Every row has a hidden score. In each pair, how much higher is the second row's than the first's? 6 means about the same, 12 much higher and 0 much lower.
[ 23  28 -22  30  51 -36 -24 -38]
[ 23  28 -22  30  42 -36 -24 -38]: 6
[ 23  28 -22 -35  -7  28  42  27]
[-45 -37  47 -35 -42  28  42  27]: 0
[-45 -37  47 -35 -53  28  42  27]
[-45 -37  47 -35 -44  28  42  27]: 6
[-45 -37  47 -35 -49  28 -24  27]
[ 23 -37  47 -35   0  28 -24  27]: 8
[ 23 -37  47  30 -31  28 -24  27]
[ 23  28 -22  30 -21  28 -24  27]: 12
[ 23  28 -22  30  46 -36 -24 -38]
[-45 -37  47 -35 -30  28  42  27]: 3
[-45 -37  47 -35 -43  28  42  27]
[ 23  28 -22 -35 -20  28  42  27]: 12
[ 23  28 -22  30  46 -36 -24 -38]
[ 23  28 -22  30  32 -36 -24 -38]: 6
[-45 -37  47 -35  -3  28  42  27]
[-45 -37  47 -35 -37  28  42  27]: 6
[ 23  28 -22  30  34 -36 -24 -38]
[ 23  28 -22  30  23 -36 -24 -38]: 6
[ 23  28 -22  30   1  28 -24  27]
[ 23  28 -22  30  33 -36 -24 -38]: 2
[ 23  28 -22  30  27 -36 -24 -38]
[ 23  28 -22 -35  -8  28 -24  27]: 9
[ 23  28 -22  30  11 -36 -24 -38]
[ 23  28 -22  30  40 -36 -24 -38]: 6
[ 23  28 -22  30  45 -36 -24 -38]
[-45 -37  47 -35  -7  28  42  27]: 3
[ 23  28 -22  30  23 -36 -24 -38]
[ 23  28 -22  30  44 -36 -24 -38]: 6
[ 23  28 -22  30  30 -36 -24 -38]
[ 23  28 -22  30  15 -36 -24 -38]: 6
[ 23  28 -22  30  -4  28 -24  27]
[ 23  28 -22  30  35 -36 -24 -38]: 2
[-45 -37  47 -35 -43  28  42  27]
[ 23  28 -22  30  13 -36 -24  27]: 12
[ 23  28 -22  30  53 -36 -24 -38]
[-45 -37  47 -35   2  28  42  27]: 3
[-45 -37  47 -35 -34  28  42  27]
[ 23 -37 -22 -35 -32  28 -24  27]: 6
[-45 -37  47 -35 -49  28  42  27]
[ 23  28 -22  30  43 -36 -24 -38]: 10
[ 23  28 -22  30  33 -36 -24 -38]
[ 23  28 -22  30  33 -36 -24 -38]: 6
[-45 -37  47 -35 -18  28  42  27]
[ 23  28 -22  30  27 -36 -24 -38]: 9
[-45 -37 -22 -35 -45  28  42  27]
[-45 -37  47 -35  -3  28  42  27]: 5
[ 23 -37 -22 -35 -28  28 -24  27]
[-45 -37  47 -35 -52  28  42  27]: 6
[ 23 -37 -22 -35   5  28 -24  27]
[ 23 -37 -22  30 -26  28 -24  27]: 6
[-45 -37  47 -35 -53  28  42  27]
[-45 -37 -22 -35 -36  28  42  27]: 8
[-45 -37  47 -35 -48  28  42  27]
[-45 -37  47 -35 -36  28  42  27]: 6
[-45 -37  47 -35 -55  28  42  27]
[-45 -37  47 -35 -10  28  42  27]: 6
[ 23  28 -22  30  36 -36 -24 -38]
[ 23  28 -22  30  40 -36 -24 -38]: 6
[ 23  28 -22  30  35 -36 -24 -38]
[ 23 -37 -22 -35   0  28  42  27]: 6
[-45 -37  47 -35 -17  28  42  27]
[ 23 -37 -22  30 -39  28 -24  27]: 6
[ 23  28 -22  30  27 -36 -24 -38]
[-45 -37  47 -35 -60  28  42  27]: 2
[-45 -37  47 -35 -45  28 -24  27]
[-45 -37 -22 -35 -44  28  42  27]: 10
[ 23  28 -22  30  33 -36 -24 -38]
[ 23  28 -22  30  34 -36 -24 -38]: 6
[-45 -37  47 -35 -41  28  42  27]
[ 23  28 -22  30  42 -36 -24 -38]: 10
[ 23  28 -22  30  19 -36 -24 -38]
[ 23 -37 -22  30 -29  28 -24  27]: 3
[ 23  28 -22  30  15 -36 -24 -38]
[ 23  28 -22  30  31 -36 -24 -38]: 6
[ 23  28 -22  30  17 -36 -24  27]
[ 23 -37 -22  30 -18  28 -24  27]: 1
[ 23  28 -22  30  20 -36 -24 -38]
[ 23  28 -22  30  29 -36 -24 -38]: 6
[ 23  28 -22  30  -1 -36 -24  27]
[ 23 -37 -22 -35  12  28  42  27]: 3
[ 23  28 -22  30  12  28 -24  27]
[ 23  28 -22  30 -10 -36 -24  27]: 4
[ 23  28 -22  30  32 -36 -24 -38]
[ 23  28 -22  30  18 -36 -24  27]: 9
[-45 -37  47 -35 -27  28  42  27]
[ 23  28 -22  30  11 -36 -24  27]: 12
[ 23 -37 -22 -35 -38  28 -24  27]
[ 23  28 -22  30  31 -36 -24 -38]: 9
[ 23  28 -22  30  32 -36 -24 -38]
[ 23  28 -22  30  16 -36 -24  27]: 9
[ 23  28 -22  30  32 -36 -24 -38]
[ 23 -37 -22 -35 -29  28 -24  27]: 3
[ 23  28 -22  30   5  28 -24  27]
[ 23  28 -22  30  -1  28 -24  27]: 6
[-45 -37  47 -35 -39  28  42  27]
[-45 -37  47 -35 -51  28  42  27]: 6
[-45 -37  47 -35 -38  28  42  27]
[-45 -37  47 -35 -54  28  42  27]: 6
[ 23  28 -22  30  38 -36 -24 -38]
[-45 -37  47 -35 -12  28  42  27]: 3
[ 23  28 -22  30  11 -36 -24 -38]
[-45 -37  47 -35 -32  28  42  27]: 3
[ 23 -37  47 -35 -48  28 -24  27]
[ 23  28 -22  30  10 -36 -24 -38]: 11
[ 23  28 -22  30  28 -36 -24 -38]
[ 23  28 -22  30  30 -36 -24 -38]: 6
[ 23  28 -22 -35  -6  28 -24  27]
[ 23  28 -22  30  39 -36 -24 -38]: 3
[-45 -37  47 -35 -53  28  42  27]
[-45 -37  47 -35 -35  28  42  27]: 6
[ 23  28 -22  30  24 -36 -24 -38]
[-45 -37  47 -35 -14  28  42  27]: 3
[-45 -37 -22 -35 -34  28  42  27]
[ 23  28 -22  30  18 -36 -24 -38]: 8
[ 23  28 -22  30  41 -36 -24 -38]
[-45 -37  47 -35 -24  28  42  27]: 3
[ 23  28 -22 -35   1  28  42  27]
[ 23  28 -22 -35 -26  28 -24  27]: 3
[-45 -37 -22 -35 -40  28  42  27]
[ 23  28 -22 -35  -8  28  42  27]: 12
[ 23  28 -22  30  27 -36 -24 -38]
[-45 -37  47 -35 -12  28  42  27]: 3
[ 23  28 -22  30  26 -36 -24 -38]
[-45 -37  47 -35 -33  28  42  27]: 3
[ 23  28 -22 -35  23 -36 -24 -38]
[-45 -37  47 -35 -38  28  42  27]: 3
[ 23 -37  47 -35 -10  28  42  27]
[ 23  28 -22 -35  -6  28 -24  27]: 12
[-45 -37  47 -35 -26  28  42  27]
[-45 -37 -22 -35 -31  28  42  27]: 8
[ 23  28 -22  30  47 -36 -24 -38]
[ 23  28 -22 -35   5  28 -24  27]: 9
[ 23  28 -22  30  27 -36 -24 -38]
[ 23  28 -22 -35 -17  28 -24  27]: 9
[ 23 -37 -22 -35   9  28  42  27]
[ 23  28 -22  30   4  28 -24 -38]: 7
[ 23  28 -22  30  34 -36 -24 -38]
[ 23  28 -22  30  38 -36 -24 -38]: 6
[-45 -37 -22 -35 -30  28  42  27]
[-45 -37  47 -35 -27  28  42  27]: 4
[-45 -37  47 -35 -48  28  42  27]
[-45 -37  47 -35 -28  28  42  27]: 6
[ 23  28 -22  30   2  28 -24  27]
[ 23  28 -22  30   3 -36 -24  27]: 5
[-45 -37  47 -35 -58  28  42  27]
[ 23  28 -22  30  44 -36 -24 -38]: 10
[ 23  28 -22  30  32 -36 -24 -38]
[ 23  28 -22  30  42 -36 -24 -38]: 6
[ 23  28 -22  30  35 -36 -24 -38]
[-45 -37  47 -35 -35  28  42  27]: 3
[-45 -37  47 -35 -16  28  42  27]
[ 23 -37 -22 -35  -1  28 -24  27]: 6
[ 23  28 -22  30  17  28 -24  27]
[ 23  28 -22  30  35 -36 -24 -38]: 2
[-45 -37  47 -35 -40  28  42  27]
[ 23  28 -22  30  35 -36 -24 -38]: 9
[-45 -37  47 -35  -2  28  42  27]
[ 23  28 -22  30  19  28 -24  27]: 12
[ 23  28 -22  30   6  28 -24 -38]
[ 23  28 -22  30  29 -36 -24 -38]: 5
[ 23  28 -22  30  44 -36 -24 -38]
[ 23  28 -22  30   9 -36 -24 -38]: 6
[ 23  28 -22  30   5 -36 -24  27]
[ 23  28 -22  30  44 -36 -24 -38]: 4
[ 23  28 -22  30  41 -36 -24 -38]
[-45 -37  47 -35 -20  28  42  27]: 3
[ 23  28 -22 -35 -22  28 -24  27]
[-45 -37  47 -35 -49  28  42  27]: 0
[ 23  28 -22  30  29 -36 -24 -38]
[ 23 -37 -22  30 -17  28 -24  27]: 3
[ 23  28 -22  30  43 -36 -24 -38]
[ 23  28 -22  30  52 -36 -24 -38]: 6
[ 23  28 -22  30  36 -36 -24 -38]
[-45 -37  47 -35 -24  28  42  27]: 3
[ 23  28 -22  30  29 -36 -24 -38]
[ 23  28 -22  30  52 -36 -24 -38]: 6
[-45 -37  47 -35 -32  28 -24  27]
[ 23  28 -22 -35 -18  28 -24  27]: 12
[ 23 -37 -22  30  -2 -36 -24  27]
[ 23  28 -22  30  35 -36 -24 -38]: 10
[-45 -37  47 -35 -35  28  42  27]
[ 23  28 -22  30   3 -36 -24  27]: 12
[ 23  28 -22  30  -8  28 -24  27]
[ 23  28 -22  30  23 -36 -24 -38]: 2
[-45 -37  47 -35 -10  28  42  27]
[ 23  28 -22  30  42 -36 -24 -38]: 9
[ 23  28 -22  30  16  28 -24 -38]
[ 23  28 -22  30  34 -36 -24 -38]: 5
[ 23  28 -22  30  24 -36 -24 -38]
[ 23  28 -22  30   0  28 -24  27]: 10
[ 23 -37 -22 -35   4  28  42  27]
[ 23  28 -22  30  30 -36 -24 -38]: 6
[-45 -37  47 -35 -43  28  42  27]
[ 23  28 -22  30  45 -36 -24 -38]: 10
[-45 -37  47 -35 -31  28  42  27]
[-45 -37  47 -35  -4  28  42  27]: 6
[-45 -37  47 -35 -23  28  42  27]
[-45 -37  47 -35 -37  28  42  27]: 6
[-45 -37  47 -35 -15  28  42  27]
[-45 -37  47 -35 -51  28  42  27]: 6
[-45 -37  47 -35 -46  28  42  27]
[ 23  28 -22  30  29 -36 -24 -38]: 9
[ 23  28 -22  30  34 -36 -24 -38]
[ 23  28 -22  30  30 -36 -24 -38]: 6
[ 23  28 -22  30  15  28 -24  27]
[-45 -37  47 -35 -33  28  42  27]: 0
[ 23  28 -22  30  42 -36 -24 -38]
[-45 -37  47 -35 -35  28  42  27]: 3
[-45 -37 -22 -35  12  28  42  27]
[ 23  28 -22  30   7 -36 -24  27]: 10
[ 23 -37 -22 -35   7  28 -24  27]
[ 23  28 -22  30  34 -36 -24 -38]: 9
[ 23  28 -22  30  20 -36 -24 -38]
[-45 -37  47 -35 -42  28  42  27]: 3
[ 23  28 -22  30  28 -36 -24 -38]
[ 23 -37 -22  30 -11  28 -24  27]: 3
[-45 -37  47 -35 -52  28  42  27]
[ 23  28 -22  30  37 -36 -24 -38]: 10
[-45 -37  47 -35 -17  28  42  27]
[ 23  28 -22  30  39 -36 -24 -38]: 9
[-45 -37  47 -35 -16  28  42  27]
[-45 -37  47 -35 -49  28  42  27]: 6
[-45 -37  47 -35 -35  28  42  27]
[ 23  28 -22  30   9  28 -24 -38]: 11
[ 23  28 -22  30  37 -36 -24 -38]
[-45 -37  47 -35 -26  28  42  27]: 3
[-45 -37  47 -35 -34  28  42  27]
[ 23  28 -22  30 -15  28 -24  27]: 12
[ 23  28 -22  30  19 -36 -24 -38]
[ 23  28 -22 -35 -16  28 -24  27]: 9
[ 23  28 -22  30  45 -36 -24 -38]
[ 23  28 -22  30  42 -36 -24 -38]: 6
[ 23  28 -22  30  36 -36 -24 -38]
[ 23  28 -22  30  12  28 -24  27]: 10
[ 23  28 -22  30  -8  28 -24  27]
[-45 -37  47 -35 -43  28  42  27]: 0
[ 23  28 -22  30  48 -36 -24 -38]
[ 23  28 -22  30 -11  28 -24  27]: 10
[-45 -37  47 -35 -41  28  42  27]
[-45 -37  47 -35 -23  28  42  27]: 6
[-45 -37  47 -35 -47  28  42  27]
[ 23  28 -22  30  -2  28 -24  27]: 12
[ 23  28 -22  30  46 -36 -24 -38]
[ 23  28 -22  30  39 -36 -24 -38]: 6
[ 23  28 -22  30  26 -36 -24 -38]
[ 23  28 -22  30  30 -36 -24 -38]: 6
[-45 -37  47 -35 -44  28  42  27]
[ 23  28 -22 -35  -9  28 -24  27]: 12
[ 23  28 -22  30  20 -36 -24 -38]
[-45 -37  47 -35 -19  28  42  27]: 3
[-45 -37 -22 -35 -38  28  42  27]
[-45 -37 -22 -35   2  28 -24 -38]: 1
[ 23  28 -22  30  53 -36 -24 -38]
[ 23  28 -22  30  29 -36 -24 -38]: 6
[ 23 -37 -22 -35 -41  28 -24  27]
[-45 -37  47 -35 -17  28  42  27]: 6
[ 23  28 -22  30  28 -36 -24 -38]
[ 23  28 -22  30  36 -36 -24 -38]: 6
[ 23  28 -22  30  29 -36 -24 -38]
[ 23  28 -22  30  33 -36 -24 -38]: 6
[ 23  28 -22  30  30 -36 -24 -38]
[-45 -37  47 -35 -30  28  42  27]: 3
[ 23  28 -22  30  21 -36 -24 -38]
[ 23  28 -22  30  35 -36 -24 -38]: 6
[-45 -37  47 -35 -59  28  42  27]
[ 23  28 -22  30  23 -36 -24 -38]: 10
[ 23  28 -22  30  30 -36 -24 -38]
[ 23 -37 -22 -35 -38  28 -24  27]: 3
[-45 -37  47 -35 -33  28  42  27]
[ 23  28 -22  30  -1  28 -24  27]: 12
[ 23  28 -22  30 -17  28 -24  27]
[ 23  28 -22  30  28 -36 -24 -38]: 2
[ 23 -37 -22 -35  -4  28  42  27]
[-45 -37  47 -35 -29  28  42  27]: 3
[-45 -37  47 -35 -38  28  42  27]
[-45 -37  47 -35 -30  28  42  27]: 6
[ 23  28 -22  30  37 -36 -24 -38]
[ 23  28 -22  30  24 -36 -24 -38]: 6
[ 23  28 -22  30  37 -36 -24 -38]
[-45 -37  47 -35 -11  28  42  27]: 3
[ 23 -37 -22  30 -31  28 -24  27]
[ 23  28 -22 -35 -20  28  42  27]: 12
[ 23  28 -22  30  36 -36 -24 -38]
[ 23  28 -22  30 -15  28 -24  27]: 10
[-45 -37  47 -35 -11  28  42  27]
[ 23  28 -22  30   7 -36 -24  27]: 12
[ 23  28 -22  30  43 -36 -24 -38]
[ 23  28 -22  30  16 -36 -24  27]: 8
[-45 -37 -22 -35 -38  28  42  27]
[ 23  28 -22  30  47 -36 -24 -38]: 8
[-45 -37  47 -35 -30  28  42  27]
[ 23  28 -22  30  43 -36 -24 -38]: 9
[-45 -37  47 -35 -48  28  42  27]
[-45 -37  47 -35 -36  28  42  27]: 6
[ 23  28 -22  30  27 -36 -24 -38]
[ 23  28 -22 -35 -22  28 -24  27]: 9
[-45 -37  47 -35 -18  28  42  27]
[-45 -37  47 -35 -21  28  42  27]: 6
[-45 -37  47 -35 -28  28  42  27]
[ 23  28 -22  30  24 -36 -24 -38]: 9
[ 23  28 -22  30  47 -36 -24 -38]
[-45 -37  47 -35 -52  28  42  27]: 2
[ 23  28 -22  30  19 -36 -24  27]
[ 23  28 -22  30  39 -36 -24 -38]: 3
[ 23  28 -22  30  15 -36 -24  27]
[ 23  28 -22  30  30 -36 -24 -38]: 3
[-45 -37  47 -35 -46  28  42  27]
[ 23  28 -22  30  37 -36 -24 -38]: 10
[ 23 -37 -22 -35   7  28  42  27]
[-45 -37  47 -35 -35  28  42  27]: 3
[ 23 -37 -22 -35 -40  28 -24  27]
[-45 -37  47 -35 -45  28  42  27]: 6
[ 23  28 -22  30   6 -36 -24  27]
[ 23  28 -22  30  46 -36 -24 -38]: 4
[ 23  28 -22  30  49 -36 -24 -38]
[-45 -37  47 -35 -11  28  42  27]: 3
[-45 -37  47 -35 -29  28  42  27]
[-45 -37  47 -35  -8  28  42  27]: 6
[-45 -37  47 -35 -22  28  42  27]
[ 23 -37 -22 -35 -28  28 -24  27]: 6
[ 23  28 -22  30  28 -36 -24 -38]
[ 23  28 -22  30 -13  28 -24  27]: 10
[ 23  28 -22  30  36 -36 -24 -38]
[ 23  28 -22  30  17 -36 -24 -38]: 6
[ 23  28 -22 -35 -14  28 -24  27]
[-45 -37 -22 -35 -29  28  42  27]: 1
[ 23 -37 -22 -35 -37  28  42  27]
[-45 -37  47 -35 -10  28  42  27]: 3
[ 23  28 -22 -35 -27  28 -24  27]
[ 23  28 -22  30  22 -36 -24 -38]: 3
[ 23  28 -22  30  35 -36 -24 -38]
[ 23  28 -22  30  35 -36 -24 -38]: 6
[ 23 -37 -22 -35  -2  28 -24  27]
[ 23 -37  47 -35  14  28  42  27]: 7
[-45 -37  47 -35 -10  28  42  27]
[ 23  28 -22  30 -19  28 -24  27]: 12
[ 23  28 -22  30  27 -36 -24 -38]
[-45 -37 -22 -35 -28  28  42  27]: 4
[ 23  28 -22  30 -16  28 -24  27]
[ 23  28 -22  30 -17  28 -24  27]: 6
[-45 -37  47 -35 -51  28  42  27]
[ 23  28 -22  30  12  28 -24  27]: 12
[-45 -37  47 -35  -7  28  42  27]
[ 23  28 -22  30  47 -36 -24 -38]: 9
[ 23  28 -22  30  -1  28 -24  27]
[ 23 -37 -22 -35 -29  28 -24  27]: 0
[ 23  28 -22  30  15 -36 -24 -38]
[ 23  28 -22  30  37 -36 -24 -38]: 6
[-45 -37  47 -35 -34  28  42  27]
[ 23  28 -22  30  11  28 -24  27]: 12
[ 23 -37 -22  30 -22  28 -24  27]
[-45 -37  47 -35 -45  28  42  27]: 5
[-45 -37  47 -35 -17  28  42  27]
[ 23  28 -22  30  42 -36 -24 -38]: 9
[ 23  28 -22  30  41 -36 -24 -38]
[ 23 -37 -22 -35 -43  28 -24  27]: 3
[ 23  28 -22 -35 -28  28  42  27]
[ 23 -37 -22 -35   4  28  42  27]: 0
[ 23  28 -22  30  38 -36 -24 -38]
[ 23  28 -22  30  21 -36 -24 -38]: 6
[ 23  28 -22  30  46 -36 -24 -38]
[ 23  28 -22  30  19 -36 -24 -38]: 6
[ 23  28 -22 -35 -22  28 -24  27]
[-45 -37  47 -35 -49  28  42  27]: 0
[ 23  28 -22  30  15  28 -24 -38]
[ 23  28 -22  30  47 -36 -24 -38]: 5
[ 23  28 -22  30  31 -36 -24 -38]
[ 23  28 -22  30  41 -36 -24 -38]: 6
[-45 -37  47 -35 -40  28  42  27]
[ 23  28 -22  30  35 -36 -24 -38]: 9
[ 23  28 -22  30   0 -36 -24  27]
[ 23  28 -22  30  32 -36 -24 -38]: 4
[ 23  28 -22  30  52 -36 -24 -38]
[ 23  28 -22  30  14 -36 -24 -38]: 6
[-45 -37  47 -35 -55  28  42  27]
[ 23  28 -22 -35  -8  28 -24  27]: 12
[-45 -37  47 -35 -60  28  42  27]
[-45 -37  47 -35 -34  28  42  27]: 6
[ 23  28 -22  30  47 -36 -24 -38]
[ 23  28 -22  30  -5  28 -24  27]: 10
[ 23  28 -22  30   9 -36 -24 -38]
[ 23  28 -22  30  14 -36 -24 -38]: 6
[ 23  28 -22  30  48 -36 -24 -38]
[-45 -37 -22 -35 -49  28  42  27]: 4
[-45 -37 -22 -35 -46  28  42  27]
[-45 -37  47 -35 -22  28  42  27]: 5
[-45 -37  47 -35 -25  28  42  27]
[ 23  28 -22  30  49 -36 -24 -38]: 9
[-45 -37  47 -35 -32  28  42  27]
[ 23  28 -22 -35 -11  28  42  27]: 12
[ 23  28 -22  30  37 -36 -24 -38]
[ 23  28 -22  30 -13  28 -24  27]: 10
[ 23  28 -22  30  43 -36 -24 -38]
[ 23  28 -22  30  33 -36 -24 -38]: 6
[ 23  28 -22  30  29 -36 -24 -38]
[ 23  28 -22  30  41 -36 -24 -38]: 6
[ 23  28 -22  30  34 -36 -24 -38]
[ 23  28 -22 -35  -5  28 -24  27]: 9
[ 23  28 -22  30  54 -36 -24 -38]
[ 23 -37 -22 -35 -39  28 -24  27]: 2
[ 23  28 -22  30  40 -36 -24 -38]
[-45 -37  47 -35 -26  28  42  27]: 3
[ 23  28 -22  30  46 -36 -24 -38]
[-45 -37  47 -35 -57  28  42  27]: 2
[ 23  28 -22 -35 -24  28  42  27]
[-45 -37  47 -35 -34  28  42  27]: 0
[ 23  28 -22  30   7 -36 -24 -38]
[-45 -37  47 -35 -52  28  42  27]: 3
[-45 -37  47 -35 -46  28  42  27]
[ 23  28 -22  30  36 -36 -24 -38]: 10
[ 23 -37 -22 -35 -26  28 -24  27]
[ 23  28 -22  30  32 -36 -24 -38]: 9
[ 23  28 -22  30  37 -36 -24 -38]
[ 23  28 -22  30  51 -36 -24 -38]: 6
[ 23  28 -22  30  13  28 -24 -38]
[ 23  28 -22  30  42 -36 -24 -38]: 5
[ 23  28 -22  30  -3  28 -24  27]
[-45 -37  47 -35 -51  28  42  27]: 0
[ 23  28 -22  30  38 -36 -24 -38]
[ 23  28 -22  30   5 -36 -24  27]: 8
[-45 -37 -22 -35 -29  28  42  27]
[ 23  28 -22  30  32 -36 -24 -38]: 8
[ 23 -37 -22  30  -5 -36 -24  27]
[ 23  28 -22  30  36 -36 -24 -38]: 10
[-45 -37  47 -35 -42  28  42  27]
[ 23  28 -22  30  21 -36 -24 -38]: 9
[ 23  28 -22  30  22 -36 -24 -38]
[ 23  28 -22  30  40 -36 -24 -38]: 6
[ 23  28 -22  30  39 -36 -24 -38]
[ 23  28 -22  30  34 -36 -24 -38]: 6
[ 23  28 -22  30  -6  28 -24  27]
[ 23  28 -22  30  29 -36 -24 -38]: 2
[ 23  28 -22  30  -3 -36 -24  27]
[-45 -37  47 -35 -21  28  42  27]: 0
[ 23  28 -22 -35 -16  28 -24  27]
[-45 -37  47 -35 -12  28  42  27]: 0
[ 23  28 -22  30  40 -36 -24 -38]
[ 23  28 -22  30  35 -36 -24 -38]: 6
[-45 -37  47 -35 -22  28  42  27]
[ 23  28 -22  30  41 -36 -24 -38]: 9
[ 23 -37 -22  30  43 -36 -24 -38]
[-45 -37  47 -35 -23  28  42  27]: 9
[-45 -37  47 -35  -6  28  42  27]
[ 23  28 -22  30  39 -36 -24 -38]: 9
[-45 -37  47 -35 -21  28  42  27]
[ 23  28 -22  30  36 -36 -24 -38]: 9
[-45 -37  47 -35  -8  28  42  27]
[-45 -37  47 -35 -52  28  42  27]: 6
[ 23  28 -22  30  16  28 -24  27]
[-45 -37  47 -35 -43  28  42  27]: 0
[ 23  28 -22  30   7 -36 -24 -38]
[ 23 -37 -22 -35 -22  28 -24  27]: 3
[ 23 -37 -22 -35 -26  28 -24  27]
[ 23  28 -22  30  18 -36 -24 -38]: 9
[-45 -37  47 -35   0  28  42  27]
[ 23  28 -22  30  30 -36 -24 -38]: 9
[-45 -37  47 -35 -34  28  42  27]
[ 23  28 -22 -35 -28  28 -24  27]: 12
[ 23  28 -22  30  33 -36 -24 -38]
[-45 -37  47 -35 -33  28  42  27]: 3
[ 23  28 -22  30  25 -36 -24 -38]
[ 23  28 -22  30  42 -36 -24 -38]: 6
[-45 -37  47 -35 -44  28  42  27]
[ 23  28 -22 -35 -13  28 -24  27]: 12
[ 23  28 -22  30  29 -36 -24 -38]
[-45 -37  47 -35  -9  28  42  27]: 3
[ 23  28 -22  30  32 -36 -24 -38]
[-45 -37  47 -35 -19  28  42  27]: 3
[-45 -37  47 -35 -29  28  42  27]
[ 23  28 -22  30  16 -36 -24  27]: 12
[ 23  28 -22 -35 -29  28 -24  27]
[-45 -37  47 -35 -19  28  42  27]: 0
[ 23  28 -22  30  50 -36 -24 -38]
[ 23  28 -22  30  32 -36 -24 -38]: 6
[ 23 -37  47 -35   9  28 -24  27]
[ 23  28 -22  30   2  28 -24  27]: 12
[-45 -37  47 -35 -35  28  42  27]
[ 23  28 -22  30  14 -36 -24 -38]: 9
[-45 -37  47 -35 -51  28  42  27]
[ 23  28 -22  30  34 -36 -24 -38]: 10
[-45 -37 -22 -35 -29  28  42  27]
[ 23  28 -22  30  41 -36 -24 -38]: 8
[ 23  28 -22  30  36 -36 -24 -38]
[-45 -37  47 -35  -6  28  42  27]: 3
[-45 -37  47 -35   1  28  42  27]
[ 23  28 -22  30  50 -36 -24 -38]: 9
[ 23 -37 -22 -35   2  28  42  27]
[-45 -37  47 -35 -42  28  42  27]: 3
[ 23  28 -22  30  50 -36 -24 -38]
[ 23  28 -22  30  18 -36 -24  27]: 8
[ 23  28 -22  30   8  28  42  27]
[ 23  28 -22  30  49 -36 -24 -38]: 0
[ 23 -37 -22 -35 -27  28 -24  27]
[ 23  28 -22  30  38 -36 -24 -38]: 9
[ 23 -37 -22 -35   7  28 -24  27]
[ 23 -37 -22  30 -10  28 -24 -38]: 4
[-45 -37  47 -35  -7  28  42  27]
[ 23  28 -22  30   0  28 -24  27]: 12
[-45 -37  47 -35  -8  28  42  27]
[-45 -37  47 -35 -18  28  42  27]: 6
[-45 -37  47 -35 -53  28  42  27]
[ 23  28 -22  30  40 -36 -24 -38]: 10
[-45 -37 -22 -35 -34  28  42  27]
[ 23  28 -22  30  57 -36 -24 -38]: 8
[-45  28 -22 -35 -19  28  42  27]
[-45 -37  47 -35  -5  28  42  27]: 0
